[[48, 35, 41, 51],
 [5, 33, 76, 44]] out 33

[[429, 720, 17, 640, 220, 300, 435],
 [411, 522, 504, 227, 886, 389, 592]] out 522

[[2, 2, 4, 3, 4, 4, 3],
 [2, 9, 4, 8, 4, 4, 4]] out 9

[[31, 1, 31, 69, 12],
 [51, 49, 13, 25, 74]] out 49

[[-716, -439, -213, -539, -276, -728, -629],
 [-898, 58, 531, -588, 332, -710, -951]] out 58

[[159, 405, 708, 790, 583],
 [628, 464, 895, 840, 294]] out 464

[[26, -47, -6, -19, 4],
 [-24, -2, 18, -27, -21]] out -2
---
[ 10.0 -47.5  73.1  14.1 -23.4   8.1 -79.0] -> -79.0
[ -8.7  -7.0  46.9  -8.5 -88.6  -3.7] -> -3.7
[  7.6  16.3  -3.5  69.5 -42.7 -48.4 -71.4] -> -71.4
[-20.5 -46.8  21.7  77.7   4.6  90.4] -> 90.4
[ 13.4  68.1   8.2 -62.6] -> -62.6
[ 77.0 -18.8 -70.3  35.5   7.4  21.9 -27.3] -> -27.3
[  0.5  -8.2 -10.7 -65.9  10.3] -> 10.3
[ 15.6   3.5 -76.5 -47.4 -14.7] -> -14.7
[-49.6 -31.6  85.8 -23.2 -14.1] -> -14.1
---
[-9.3, -88.0, 15.3, -51.9, -64.9] --> -9.3, -64.9

[-88.3, 46.9, -29.6, 24.6, 33.3, -50.9, 79.1] --> -88.3, 79.1

[[-31.0, -47.6, 56.4, 15.2],
 [-31.5, -88.5, -4.3, 37.0]] --> -31.0, 37.0

[-53.6, -16.0, -84.5, 24.7] --> -53.6, 24.7

[[-12.0, 81.1, 29.4, -19.4],
 [10.4, 30.4, -32.5, 24.3]] --> -12.0, 24.3

[[72.9, 15.6, -57.1, -20.3, -24.0],
 [-41.7, 47.6, -17.2, 39.2, 48.9]] --> 72.9, 48.9

[[9.3, 45.8, -46.8, -22.1, -35.1, 16.2],
 [-29.9, 2.6, 48.2, -13.2, -6.4, 70.3],
 [-23.2, -35.5, 14.2, -3.4, 7.5, 4.0]] --> 9.3, 4.0

[-6.7, -70.7, -4.9, 11.3, -29.6] --> -6.7, -29.6

[-10.6, -4.7, -18.0, -15.3, 69.5] --> -10.6, 69.5

[-73.3, -21.5, 7.6, -47.7, 3.1] --> -73.3, 3.1
---
Q:
[[ 1.63  1.76  0.53  1.27  1.43]
 [ 0.21 -1.29  0.32  1.58  2.19]]
A: 1.63, 2.19

Q:
[[ -0.765 -11.075  19.928   8.926  -6.059]
 [ -3.298  -9.213  10.516  -2.292 -15.663]
 [ -1.865  -4.230   8.979 -11.695 -16.143]]
A: -0.765, -16.143

Q:
[[-11.8 -15.2  16.9   0.1 -12.6]
 [ -7.0 -10.3   3.9 -10.0  11.5]
 [-11.4   9.7 -15.0  -4.8  -1.8]]
A: -11.8, -1.8

Q:
[[-0.5  0.7 -0.5 -1.7  0.8  0.1 -0.2]
 [-0.7  0.3 -0.3 -1.5  0.6  0.1 -0.3]
 [-0.5  0.6 -0.1 -1.5  1.4  0.1 -0.4]]
A: -0.5, -0.4

Q: [-0.06  0.14 -0.17  0.08  0.07]
A: -0.06, 0.07

Q:
[[-13.6   2.6   0.0   4.5  18.8   6.6]
 [-13.9  -0.8   8.3  15.1   3.2  12.2]]
A: -13.6, 12.2

Q: [ 0.01 -0.04 -0.19  0.17 -0.13]
A: 0.01, -0.13

Q: [-130.84  161.29  -57.84 -134.00   13.59 -145.56]
A: -130.84, -145.56

Q:
[[ 0.10 -0.07 -0.03  0.02  0.07 -0.04]
 [ 0.20 -0.17 -0.16  0.06  0.19 -0.07]]
A: 0.10, -0.07
---
[[-89.2  -4.0  51.7  76.3  16.6 -80.5]
 [ 33.3  23.2  49.5  14.9 -14.0 -34.6]] gives -14.0

[[ 23.3 -27.1 -25.3 -69.0   4.7 -62.7 -58.3]
 [ 19.3 -14.4  49.6   1.2  20.0 -21.5 -28.0]] gives -21.5

[[ 78.3 -11.5  15.5  47.9]
 [ 37.3  43.9   7.8  51.4]] gives 7.8

[[-43.2   5.1  49.2 -18.4  63.4]
 [-87.5  18.4  19.9 -44.1 -45.9]] gives -44.1

[[ 58.5  -3.0 -44.8 -14.2  24.1  47.9]
 [ 64.8 -42.3 -21.9 -28.0 -43.3 -44.8]] gives -43.3

[[  9.6 -49.7  22.9 -59.1  14.2  29.7  40.2]
 [ -6.6 -67.1 -19.8 -33.3  36.7  24.3  -2.8]] gives 24.3

[[ 31.1 -42.0  -2.1 -15.6  -9.2  -0.3]
 [ 30.8 -78.5  13.5 -56.4 -54.8  -3.6]] gives -54.8

[[ -4.3  29.8 -78.8  11.5]
 [ 27.3  -8.2  -8.0  17.6]] gives -8.0

[[ 33.0 -20.5  39.1  14.9  23.2]
 [ 67.8  -1.7 -18.7 -50.5 -27.1]] gives -50.5

[[-45.9  68.8 -25.0 -31.3  35.8]
 [ 54.2 -64.6  58.1  36.7 -13.5]] gives 36.7
---
array([ -6,  40,  30, -31, -18]) Out: 40
array([228,  59,  55,  95, 219, 236]) Out: 59
array([82, 49, 48,  1, 59, 24]) Out: 49
array([50, 75, 21, 89, 43, 38]) Out: 75
array([2, 6, 6, 5, 8]) Out: 6
array([ 91, 142, 164,  93,  32, 116, 207]) Out: 142
array([ 7, 97, 24, 26, 13]) Out: 97
array([49, 86, 60, 14, 87, 42]) Out: 86
array([7, 7, 4, 2, 1, 3, 5]) Out: 7
array([3, 1, 7, 8, 4, 5, 2]) Out: 1
